In the data rows, 128 means zero.
Some points:
[131 135 157 155 148 129 136 142 123  95 152  99 131 140 140 122 141 145
 114 117  78 156 156 119 105 105 111 122 125 169 100 127 139 138 135 133
 173 156  93 123 127 129 140 162  95  77 149  96 138  91 114 153 127 112
 145  64 189 124 117 119 142 122 134 131]
[111 161 137 121 166 152 132 130 120  81 130 100 122 124 156  99 102  99
 149 108 125  95  81 136 140 132  95 127 120 120 114 130 177 114  69 147
 112 121 135 103 127  88 128 119 157 114 157 115 108 124 144  96 127 163
 164 146 117  89 139 138 113 158 147 115]
[165 146 163 118 126 104 128 128 137 132 144 142 182 131 113 145 108  98
 165 169 132 125 138 134 158  95  76 113  68 141 116 110 110 127  98 124
 158 119 148 102 128 125 148 125 129 111 113 141 130 152 146 116 129  85
  91 125 156 114 114 150 149 101 162 163]
[119 157 129 139 171 155 101 125  94 133 147 110 146 115 126 167 182 105
 164 110 132 124 111 102 136 134 115 125 141 153 114 155 111 132 128 114
 137 100 119 160 152 105 167 135 137 146 100 115 155 153  88 157 131  75
 147 143 109 156 156 154  66 150 105 176]
[144 160 139 144 106 129 128 125 150  65 124 157 142 111 134  91 176 114
 103 114 131 107 173 113 145 123 126 119 124 107 180 146 100 107 143 133
  92 157 135 175 127 130 121 142  98  97 143 141 129 128 120 138 135 142
 153 178 156 107 151 181 132  90 138 125]
[124 147 143 138 118 105 173 142  95 139 138 142 145 168 103 116 122 127
 118 103 148 111  99 181 114 156 137 165 168 113 138 121 107 153 118  93
 139 113 114 105 133  96  82 172 133  91 104 165 133 177 126 131 110 110
 126 115 109 154 133 173 120 128 157 114]
[140 151 107 129 126 157 128 139 167 149 121 121 136 138 155 120 116 117
 122  84 157 140 151 126 147 122 114 151 111 165 161  69 157 143 142 129
 124 154 107 158 146 129 102 125 119 160 193 106 134 175 165  98 114 113
 116 131 115 171 114 149 108 120 126 118]
[118  80 134 132 122 128 113 122 132  98 131 126 141  87 105 134 153 158
 145 112 138 118 100 130 122 198 104 148 117 107 110 126 142 141 141 144
 150 174 179  92 142 147 126 137  50 128 131 130 140 119 160 115 109 127
 121 162  98 147 106 109 134 132 158 159]
[146  75 138 112 117 135 118 137 134 172 117 120 156 112 138 140 114 159
 114  97 125 103 149 104 116  94 141 142  75  71 155 122 106 122  89 150
 122 116 111 131  97 162 120 138 128  89 141  90 154 177 131 150 138 138
 175 124 111 128 146 128 107 148 146 111]
[148 130 119 119 135  94 144 114 152 115 165 150 108  80 143 134 133 101
 135 135 138 148 128 138  71 129 170 145  92 136 114 128 125 113 126 122
 122 129 117 160 119 113 116  96 110 124 124 113 127 126 134 137 147 199
  75  82 101 147 111 162  69 137 152 133]
[119 110 131 116 133 132 109 124 116 127 150 134 100 127 169 117 136 132
 147 139 139 141 115 137  95 141 129 114 105 130 113  91 125 198  93  95
 155 115 114 158  94 132 122 119 131 150 102 148  93 102  99 134 182 130
 158 190 152 151 140  98 171  92 138  96]
[ 95 107 149 116 114 140 125 112 143  77 145 106  73 136 112 118 137 114
 101  91 107 120 162 142 159 122 129 159 133 139 122 129 131 132 157 151
 156 121 131 109 103 134 124  90 149  95 127 132 115 147 126 129 157 103
  68 156  66 103 141 129 159 155 119 109]
[139 166 107 113 130 111 113 111 149 134 144  84  92 175 110 142 148 135
 142 189 116 141 117  98 133 146 152 167 135 114  94  88  98 123 139 151
  86  95 119 113 123 126 153 148 102 117 121 103 107 171 145 122 114 161
 154 136 145 118 124 119 173 133  87 134]
[166 113 147 157 194 118 119 142  99 145 141 140 132  96 126 111 147 142
  85 141 128 173 136 131 144 145 112 115 163 105 104  76 151 122 135 136
  99  97 104 151 162 120 155 123 158 107 110 142 147 110 162 148 105 127
 110 153 101 121 113  89 132  90 128 110]
[110 117 128 150  92 169 137 130 137 115 164 135 132  86 157 169 138 145
 119 124 120 174 122 147 183 158 132 101 126 133 136 172 146 115 134 106
 120  74 140  83 107 121 113 127 115 157 129 160 104 171 184 137 131 137
 146 105 148 130 155 113 118 121 131 105]
[100 101 113 141 129 126 145 146  92 136 105 136 119 155 143  78 141 146
 140 181  85 125 146  99 128 138  79 140 172 111 139  98 138  87 111 139
 122 137 114 144 103 140 114 120  97 184  99 132 139 149 131  99 188 110
 120 102 139 106  97 113 102 152 144 117]
[133 138 108  90  96 157 178 132 132  96 141 112  93  81 131  97 109 123
 128  94 135 118 150 125 109 131 116 142 115 108  94 119  85  91 100  99
 141 131 167 149 158 110 115 130 133 151 115 127 185 124 128 156  87 144
 123 108 159 149 149 107 170 139  81 132]
[143 156  70 112 116  84 121 125 120 166 110 107 159 106  85  82 102  95
 118 106 134 126 150  98 103 150 134  95 106 181 129 190 117 127 147  94
 132 128  98 112 164 112 166 125 126 123  99 160 134 158 124  95 162 123
 121 151 122 126 112  78 133 157 132 103]
[120 180 104 140  94 134  94 128 142 160 142  97 135 118 143 111  88 168
 151 117  97 123 148 118 161 147 119 146 112  86 124 149 142 147 141 161
 124 104 142 148  95 150  87 153 154 125 146 142 165  74 108 141 138 158
 114 106 100 154  99 155 130 124 136 131]
[138 127  99 135  91 122 118 151 113 139 134 151  96 155  85 127 118  74
 103  87 104 157 106 117 163 129  99 117 102 120 149 114 153 167 106 155
 156 155 164 133 138 133 134 119  92 132 111 108 117 127 103 153 107 162
 140 107 121 105 123 133  92 107  80 110]
[188 108 135 144 114 119 114  91 113 129  81 132  97 123 181 155 122 118
 111 153 126 128 118 121 148 132 160 112 142 136 117 114 159 130 144  97
 121 170 160 142  87  81 100 158 153 111 107 113 105 138 114 112 117  97
 154 106  97  99  98 119 140 134 120 157]
[ 92 128 124 162 149 117 116 140 133 116 124 125  74 136  81 166 130 149
 154 129 160 118 119  73 145  91 159 136 122  96 140 123 145 106 112 101
 103 144 130 133 157 125  96 155 153 115 114 138  79 116 144 110 147  97
  95 126 156 136 129  78 120 115 147 116]
[ 68  97 103 127 120  85 132 154  80  95 110  87 139 106 160 140  93 143
 100 151 142 135 160 130 123 112 133 120 136 115 117 128 106 161 155 166
 127 101 128 124 163 119 122 107 144 131 126 121  76 144 115 103 117 122
 142 139 146 123 117 138 127 108 122 200]
[121 132 104 111 106 159 124 119 114 139 117 143 141 147 149  83 153 150
 114 115 154 139  94 164 135  74 159 148 137 155  97 130 185 104 119 173
 109 135 158 101 126 150 141 170 134 128 125 155 123 148 126 181 138 154
 105 147 148 130 123 109 110 134 152 154]
[112 107 148 123 139 118  87  98 123 147 145 169 130 125 143 132 119 136
  90 136 106  99 133 111 119 109 128 161 116 159 113 115 172 127 136 116
 112 113 109 102 170 100  68 139 114 170 107 126 164 119 118 114 132 171
 107 147 119 115 194 140 159 136 119 119]
[116 138 105 140 102 159 168  88 149  93 115 127 167 136  81 132 132 138
  98 165 138 120 126 112 130  87 158 125 123  98 170 104 141 191 125 132
 133 118 112 103 120  92 144 120 123 143 105 155 170  88 128 113 103 130
 146 130 110 144 112 136  96 178 126 115]
[161  96 142 153 151 146 149 116 112 154  96 115 140 136  80  97 134 107
 120 147 143 145 124 149 152 152 143  95 133 119 138 149  89 137 145 114
 177 117 130 132 129 143 146 180 165 156 132  79 131 111 137  91 162 159
  89 134 160 138 149 167 129 137 133 141]
[114 141 145 100 173 123 166 127 163 150 164 158 109 171 155 141 113 141
  98 100 134 119 123 126 148 133 120 108 156 133 162 125 118 127 163 134
 102 124 139 131 106 151 176 117 130 131 101 120 122 115 111  91 131 151
 133 117 119 142 145  56 132 132 166 197]
[ 72 158 174 129 100 128  78 132 132 149 108 139 135 133 128 116 135 147
 116 166 107 110 115 174 159 146 162 124 103 141 127 102  91 109 135  76
 160 151 116 149 150 138 167 114 140 140 148 115 115 119  97 158  93 112
 135 123 133 134  99 111 101 152 153 107]
[124 136 174 142 122 156 143  94 123 147  99 122 122 113 116 124 113  77
 163 122 154 164 135 165 119 134 132 143 146 132 147  97 133 129 159 142
  80 127 140  68 140 143  78  83 105 118 123 118 130  99 126 162 169 104
 160 140 131 112 146 113 118 141 121 140]
[129 124 139 122 132 119  81  73  81  90 105 119 113 138 135 135 101 135
 174 118 143 153 115 108 113 116 140 121 146 133 173 133 109  76 122 153
 145 115 125 111  83 132 164 125 133 169 137 144 140 150 110 109  96 136
 131 114 117 146 133 106 153  75 142 105]
[116 116 121 103 137 167 111 205 182  98 110 141 148 132 114 156 136 112
 141 104 129 100 122 137  73 139 142 100 126  99 111 118 135 126 186 113
 114 124 146 110 120 119 125 124 154 143 128 152 167 146 110 135 146 134
 127 105 137  74 103 152 120  76 110 106]
[115 116 130  91 158 126 105 175 140 170 110 123 132 101 105 145 148 113
 119 152 144 162 164 112 121 132 117 140 141 137 143 178 112 145  90 154
  84 185 135 137  86 100 132 126 145 148 122 127 103 114 112 157  97 136
 121  93 144 152 122 148 167 151 145 115]
[165 129 162 127 139 153 126 110  70 126  94 124 122 170 128 145 106 178
 130 115 134  97 118 126  99 105 118 142 134 146 116 158  89 166 139 121
 106 112 148 177 146 129 137  88  98 142 173 168  92 114 179 142 143 147
 111 120 128 100 101 112 137 134 124 138]
[132 130 147 104 122  82 163 128 144 166 102 106 115  82 102 137 165  85
 144 133  99  90 102 107 116 106 115 101 166 154 107 128 166 130 163 125
 156 108  99 168 103 193 108 109 137 108 146 155 127 135 128 104  80 141
 136 133 150 139 147 128 119 130 132 117]
[154 134 109 104 149 131 130 155  89 127 169 122 171 127 138 154 133 150
 167 127  97 115 165 147 118 114 129 126 132 156 167 127 125 104 136 109
 128 142 143 128 135 180 105 144 145 120  90  83  80  83 129 106 105 141
 145 125 121 134  98 138 140 142  88  83]
[141 138 118 111 151 106 149 111 155 127 107 147 164 175 148 138 138 116
 113  98 116 138 133 126 129 117 146 107 116  84  56 170 100 102 127 131
 146 122 112 102 106 115 125 125 107 156 158 115  92  87 132 114 112  53
 123 143 127 157 135 138 111 120  96 109]
[152 125 116 171 116  88 139 136 180 132  99 157 116 132 113 121 133 166
 153 152  97 125 114 203  99 137 106 108  97 116 162 155 151 124 119 154
 127 136 127 126 163 104 153 128 149 109 125 162 139 146 113 130 133 117
 115 124 108 166 187 130 131 139  80 143]
[158  99 112 121 143 163 133 142 135 143 149 141  75 140 128 118 111 140
 113 167 133 106 119 116 144 137 146 133 153 144 118 156 136  97 104 121
 148 159  69  96 169 164 139  86 148 123 144 159 115 110 131 115 136 117
 180 122 119 117 107 155 142  81 126 171]
[ 98 110  91 117 122 115 157 103 131 159 179 157 136 113 140 128  85 140
 124 144 146 109  90 113 105 147 123 145 137 130 166 142 143 127 150 114
 124 130 157 135 104 110 156 105 124 106 185  75 157 117 121 177 124  84
 104 152 173  91 132 165 136 128 118 106]
[110 129 129 169  79 104 116 147 152 116 118 126 164 171 149 167 140 114
 148 134 178 150 123 133 122 131 121  99 177 152  99 136  82 131  65 128
 126 119 117 162 142 161 133 140 133 106 136 100 168  98 128 121 130 126
 121 121  88  95 130 113 140 149 130 119]
There is one direction along which these points spread out most. Take the direction at right angles to it along which they spread out most. Then take the direction at right angles to both along which they spread out most. Go by this last direction. How many in every 100 of the points above lie lower along it than each point below? Answers are rounded to whole numbers. More than half of the points above lie lower than the first one.
[129 124 139 122 132 119  81  73  81  90 105 119 113 138 135 135 101 135
 174 118 143 153 115 108 113 116 140 121 146 133 173 133 109  76 122 153
 145 115 125 111  83 132 164 125 133 169 137 144 140 150 110 109  96 136
 131 114 117 146 133 106 153  75 142 105] 59
[119 110 131 116 133 132 109 124 116 127 150 134 100 127 169 117 136 132
 147 139 139 141 115 137  95 141 129 114 105 130 113  91 125 198  93  95
 155 115 114 158  94 132 122 119 131 150 102 148  93 102  99 134 182 130
 158 190 152 151 140  98 171  92 138  96] 71
[114 141 145 100 173 123 166 127 163 150 164 158 109 171 155 141 113 141
  98 100 134 119 123 126 148 133 120 108 156 133 162 125 118 127 163 134
 102 124 139 131 106 151 176 117 130 131 101 120 122 115 111  91 131 151
 133 117 119 142 145  56 132 132 166 197] 34
[124 136 174 142 122 156 143  94 123 147  99 122 122 113 116 124 113  77
 163 122 154 164 135 165 119 134 132 143 146 132 147  97 133 129 159 142
  80 127 140  68 140 143  78  83 105 118 123 118 130  99 126 162 169 104
 160 140 131 112 146 113 118 141 121 140] 15
[ 98 110  91 117 122 115 157 103 131 159 179 157 136 113 140 128  85 140
 124 144 146 109  90 113 105 147 123 145 137 130 166 142 143 127 150 114
 124 130 157 135 104 110 156 105 124 106 185  75 157 117 121 177 124  84
 104 152 173  91 132 165 136 128 118 106] 83
[154 134 109 104 149 131 130 155  89 127 169 122 171 127 138 154 133 150
 167 127  97 115 165 147 118 114 129 126 132 156 167 127 125 104 136 109
 128 142 143 128 135 180 105 144 145 120  90  83  80  83 129 106 105 141
 145 125 121 134  98 138 140 142  88  83] 98
[116 138 105 140 102 159 168  88 149  93 115 127 167 136  81 132 132 138
  98 165 138 120 126 112 130  87 158 125 123  98 170 104 141 191 125 132
 133 118 112 103 120  92 144 120 123 143 105 155 170  88 128 113 103 130
 146 130 110 144 112 136  96 178 126 115] 10
[158  99 112 121 143 163 133 142 135 143 149 141  75 140 128 118 111 140
 113 167 133 106 119 116 144 137 146 133 153 144 118 156 136  97 104 121
 148 159  69  96 169 164 139  86 148 123 144 159 115 110 131 115 136 117
 180 122 119 117 107 155 142  81 126 171] 51
[131 135 157 155 148 129 136 142 123  95 152  99 131 140 140 122 141 145
 114 117  78 156 156 119 105 105 111 122 125 169 100 127 139 138 135 133
 173 156  93 123 127 129 140 162  95  77 149  96 138  91 114 153 127 112
 145  64 189 124 117 119 142 122 134 131] 95
[ 68  97 103 127 120  85 132 154  80  95 110  87 139 106 160 140  93 143
 100 151 142 135 160 130 123 112 133 120 136 115 117 128 106 161 155 166
 127 101 128 124 163 119 122 107 144 131 126 121  76 144 115 103 117 122
 142 139 146 123 117 138 127 108 122 200] 44
[121 132 104 111 106 159 124 119 114 139 117 143 141 147 149  83 153 150
 114 115 154 139  94 164 135  74 159 148 137 155  97 130 185 104 119 173
 109 135 158 101 126 150 141 170 134 128 125 155 123 148 126 181 138 154
 105 147 148 130 123 109 110 134 152 154] 20
[ 95 107 149 116 114 140 125 112 143  77 145 106  73 136 112 118 137 114
 101  91 107 120 162 142 159 122 129 159 133 139 122 129 131 132 157 151
 156 121 131 109 103 134 124  90 149  95 127 132 115 147 126 129 157 103
  68 156  66 103 141 129 159 155 119 109] 29
[166 113 147 157 194 118 119 142  99 145 141 140 132  96 126 111 147 142
  85 141 128 173 136 131 144 145 112 115 163 105 104  76 151 122 135 136
  99  97 104 151 162 120 155 123 158 107 110 142 147 110 162 148 105 127
 110 153 101 121 113  89 132  90 128 110] 22
[118  80 134 132 122 128 113 122 132  98 131 126 141  87 105 134 153 158
 145 112 138 118 100 130 122 198 104 148 117 107 110 126 142 141 141 144
 150 174 179  92 142 147 126 137  50 128 131 130 140 119 160 115 109 127
 121 162  98 147 106 109 134 132 158 159] 32
[119 157 129 139 171 155 101 125  94 133 147 110 146 115 126 167 182 105
 164 110 132 124 111 102 136 134 115 125 141 153 114 155 111 132 128 114
 137 100 119 160 152 105 167 135 137 146 100 115 155 153  88 157 131  75
 147 143 109 156 156 154  66 150 105 176] 7
